a = [[7, 4, 5, 2, 4, 7, 5, 5, 3, 7, 2, 3, 7, 7], [1, 5, 3, 7, 4, 2, 3, 3, 5, 2, 7, 7, 2, 2], [3, 5, 3, 6, 4, 3, 3, 4, 5, 3, 6, 5, 3, 3], [4, 4, 4, 5, 4, 4, 4, 4, 4, 4, 5, 5, 4, 4], [1, 5, 3, 7, 4, 1, 3, 4, 5, 2, 8, 7, 2, 2], [2, 3, 2, 7, 3, 2, 2, 5, 6, 2, 7, 7, 2, 2], [4, 2, 3, 5, 2, 4, 2, 6, 6, 4, 5, 6, 4, 4], [7, 1, 4, 3, 2, 6, 2, 8, 6, 7, 3, 5, 6, 6], [6, 2, 4, 3, 2, 6, 2, 7, 6, 6, 3, 5, 6, 6], [5, 5, 4, 4, 5, 5, 4, 4, 3, 5, 4, 4, 5, 5]]
a[0, 0]: 7
a[4, 5]: 1
a[0, 13]: 7
a[:, 13]: [7, 2, 3, 4, 2, 2, 4, 6, 6, 5]
a[3, 0]: 4
a[2, 11]: 5
a[:, 7]: [5, 3, 4, 4, 4, 5, 6, 8, 7, 4]
a[0, 9]: 7
a[9, 1]: 5
a[:, 4]: [4, 4, 4, 4, 4, 3, 2, 2, 2, 5]
a[7]: [7, 1, 4, 3, 2, 6, 2, 8, 6, 7, 3, 5, 6, 6]
a[8, 12]: 6
a[5, 11]: 7
a[8]: [6, 2, 4, 3, 2, 6, 2, 7, 6, 6, 3, 5, 6, 6]
a[2, 2]: 3
a[8, 11]: 5
a[3, 8]: 4
a[9, 11]: 4
a[8, 5]: 6
a[6, 4]: 2
a[5, 3]: 7
a[3, 3]: 5
a[9, 8]: 3
a[9, 6]: 4
a[5, 5]: 2
a[:, 8]: [3, 5, 5, 4, 5, 6, 6, 6, 6, 3]
a[9, 10]: 4
a[2, 6]: 3
a[1, 11]: 7
a[6]: [4, 2, 3, 5, 2, 4, 2, 6, 6, 4, 5, 6, 4, 4]
a[7, 9]: 7
a[0]: [7, 4, 5, 2, 4, 7, 5, 5, 3, 7, 2, 3, 7, 7]
a[9, 0]: 5

arr =
[[8 4 5 2 3 5 5 4 2 3]
 [3 6 6 8 7 7 6 3 7 6]
 [6 6 6 4 5 4 5 6 5 6]
 [3 7 5 7 7 7 8 5 8 6]
 [4 4 5 8 4 7 5 5 4 6]]
arr[0][0] = 8
arr[4][4] = 4
arr[2][1] = 6
arr[1][6] = 6
arr[3][9] = 6
arr[3][7] = 5
arr[2][6] = 5
arr[1][1] = 6
arr[:, 7] = [4, 3, 6, 5, 5]
arr[2][3] = 4
arr[1][0] = 3
arr[3][4] = 7
arr[3][2] = 5
arr[4][7] = 5
arr[3] = [3, 7, 5, 7, 7, 7, 8, 5, 8, 6]
arr[4][0] = 4
arr[4][1] = 4

data =
[[-15 -12 -44  -5 -37]
 [-19 -37   0  11  17]
 [-14   7 -22 -17 -27]
 [-11 -34  -1  14  17]
 [ 18  56  -3 -48 -54]
 [-20 -20 -10  -5 -12]
 [ 17  -1   4   0   2]
 [ -7   2  23 -20  -3]]
data[0,0] => -15
data[:, 0] => [-15, -19, -14, -11, 18, -20, 17, -7]
data[4,4] => -54
data[2,2] => -22
data[6,0] => 17
data[:, 3] => [-5, 11, -17, 14, -48, -5, 0, -20]
data[1,0] => -19
data[7,4] => -3
data[1,1] => -37
data[5,2] => -10
data[3,4] => 17
data[2,0] => -14
data[5,4] => -12
data[7,3] => -20
data[0,4] => -37
data[5] => [-20, -20, -10, -5, -12]
data[1,4] => 17
data[7] => [-7, 2, 23, -20, -3]
data[7,2] => 23
data[1,3] => 11

grid =
array([[-0.10, -0.19,  0.07,  0.02,  0.07,  0.07, -0.16, -0.19,  0.04],
       [ 0.09, -0.10,  0.05, -0.12,  0.02,  0.11, -0.07,  0.06, -0.16],
       [ 0.05, -0.01,  0.03, -0.12, -0.12,  0.10,  0.01, -0.01, -0.13],
       [ 0.06,  0.10, -0.13,  0.01, -0.12, -0.04, -0.09,  0.00, -0.11],
       [-0.12,  0.02,  0.11,  0.07,  0.04, -0.16,  0.13,  0.06,  0.07],
       [-0.14,  0.14,  0.05,  0.06,  0.11, -0.09,  0.15,  0.11,  0.12]])
Indices start at 0.
(0, 0) => -0.10
(1, 1) => -0.10
(2, 5) => 0.10
(4, 5) => -0.16
(1, 8) => -0.16
(0, 4) => 0.07
(3, 0) => 0.06
(3, 3) => 0.01
(2, 0) => 0.05
(4, 7) => 0.06
(1, 5) => 0.11
(0, 2) => 0.07
(5, 7) => 0.11
(2, 8) => -0.13
(3, 2) => -0.13
(5, 8) => 0.12
(0, 1) => -0.19
(2, 6) => 0.01
(2, 4) => -0.12
(1, 7) => 0.06
(5, 6) => 0.15
(4, 4) => 0.04
(5, 5) => -0.09
(0, 8) => 0.04
(5, 1) => 0.14
(2, 3) => -0.12
(4, 2) => 0.11
(3, 4) => -0.12
(0, 6) => -0.16
(4, 3) => 0.07

X =
[[171   6 159  42 216  19  63  33  30]
 [209 169 119  68  99  40 247  62  89]
 [122  87  84  56  61 116 174 208  74]
 [ 98 197  60  27  94 152 167 167 148]]
X[0, 0] => 171
X[1, 6] => 247
X[0, 2] => 159
X[0, 1] => 6
X[1, 5] => 40
X[1] => [209, 169, 119, 68, 99, 40, 247, 62, 89]
X[1, 1] => 169
X[:, 1] => [6, 169, 87, 197]
X[0] => [171, 6, 159, 42, 216, 19, 63, 33, 30]
X[0, 3] => 42
X[2, 0] => 122
X[0, 8] => 30
X[:, 6] => [63, 247, 174, 167]
X[3, 3] => 27

A = -10   19   33  -32  -13   56   -6   58   24  -11   14   -1  -51   45  -10
A[0]: -10
A[7]: 58
A[-11]: -13
A[9]: -11
A[6]: -6

B =
[[ 12.863  16.079  -1.934  22.519 -18.850 -17.078  -6.714   8.053]
 [ -2.264   5.207  10.595  -9.141  -4.500 -22.823  17.932   5.424]
 [ 14.038  15.627  -2.687  21.622 -18.937 -17.685  -6.042   8.275]
 [ -3.052   6.765  -4.952  -5.986   2.266  18.338  14.640  18.148]]
B[0][0]	12.863
B[1][3]	-9.141
B[3][4]	2.266
B[0][1]	16.079
B[0][7]	8.053
B[3][5]	18.338
B[3][3]	-5.986
B[1][2]	10.595
B[3][0]	-3.052
B[2][5]	-17.685
B[3]	[-3.052, 6.765, -4.952, -5.986, 2.266, 18.338, 14.640, 18.148]
B[1][1]	5.207
B[3][1]	6.765
B[1][4]	-4.500
B[2][7]	8.275
B[:, 0]	[12.863, -2.264, 14.038, -3.052]
B[2][2]	-2.687
B[1][6]	17.932
B[2][6]	-6.042
B[3][7]	18.148
B[:, 4]	[-18.850, -4.500, -18.937, 2.266]
B[1][7]	5.424
B[:, 1]	[16.079, 5.207, 15.627, 6.765]

W =
array([[  5,  24,  58, -25],
       [ 19, -46,  41,  21],
       [ 12, -38,  54,  14],
       [ -4,  58, -18, -30],
       [-36,  22,  43, -29],
       [-24, -48,  38,  15],
       [ 40, -43, -19,  33]])
W[0][0] = 5
W[2][1] = -38
W[1][0] = 19
W[0][3] = -25
W[3][0] = -4
W[6][0] = 40
W[0] = [5, 24, 58, -25]
W[5] = [-24, -48, 38, 15]
W[:, 2] = [58, 41, 54, -18, 43, 38, -19]
W[4][2] = 43
W[5][2] = 38
W[:, 0] = [5, 19, 12, -4, -36, -24, 40]
W[2][3] = 14
W[4][1] = 22
W[1][1] = -46
W[5][1] = -48

m =
[[ 10  28  16 -26 -13 -31 -29 -34 -31 -43 -13]
 [ 26  -7  -9 -17   3   3  -7  -1 -47  10 -12]]
m[0, 0] = 10
m[1, 3] = -17
m[-2, 1] = 28
m[1, -2] = 10
m[:, 7] = [-34, -1]
m[1, 7] = -1
m[0] = [10, 28, 16, -26, -13, -31, -29, -34, -31, -43, -13]
m[-1] = [26, -7, -9, -17, 3, 3, -7, -1, -47, 10, -12]
m[-2, -9] = 16
m[-1, -10] = -7

x =
[[ -8   5  12 -40   4  -5   5 -40]
 [ 14  24  29 -16  -4 -36  -2  -6]
 [ -4  15 -19   2  13   9   5  -1]
 [ 10  22 -20  33   9   1   0  34]
 [  7  30  -4  -1  12 -10   3   5]]
x[0, 0]	-8
x[2]	[-4, 15, -19, 2, 13, 9, 5, -1]
x[2, 4]	13
x[4]	[7, 30, -4, -1, 12, -10, 3, 5]
x[:, 7]	[-40, -6, -1, 34, 5]
x[3]	[10, 22, -20, 33, 9, 1, 0, 34]
x[3, 3]	33
x[4, 2]	-4
x[0, 7]	-40
x[3, 6]	0
x[2, 5]	9
x[1, 7]	-6
x[:, 1]	[5, 24, 15, 22, 30]
x[:, 6]	[5, -2, 5, 0, 3]
x[4, 5]	-10
x[4, 7]	5
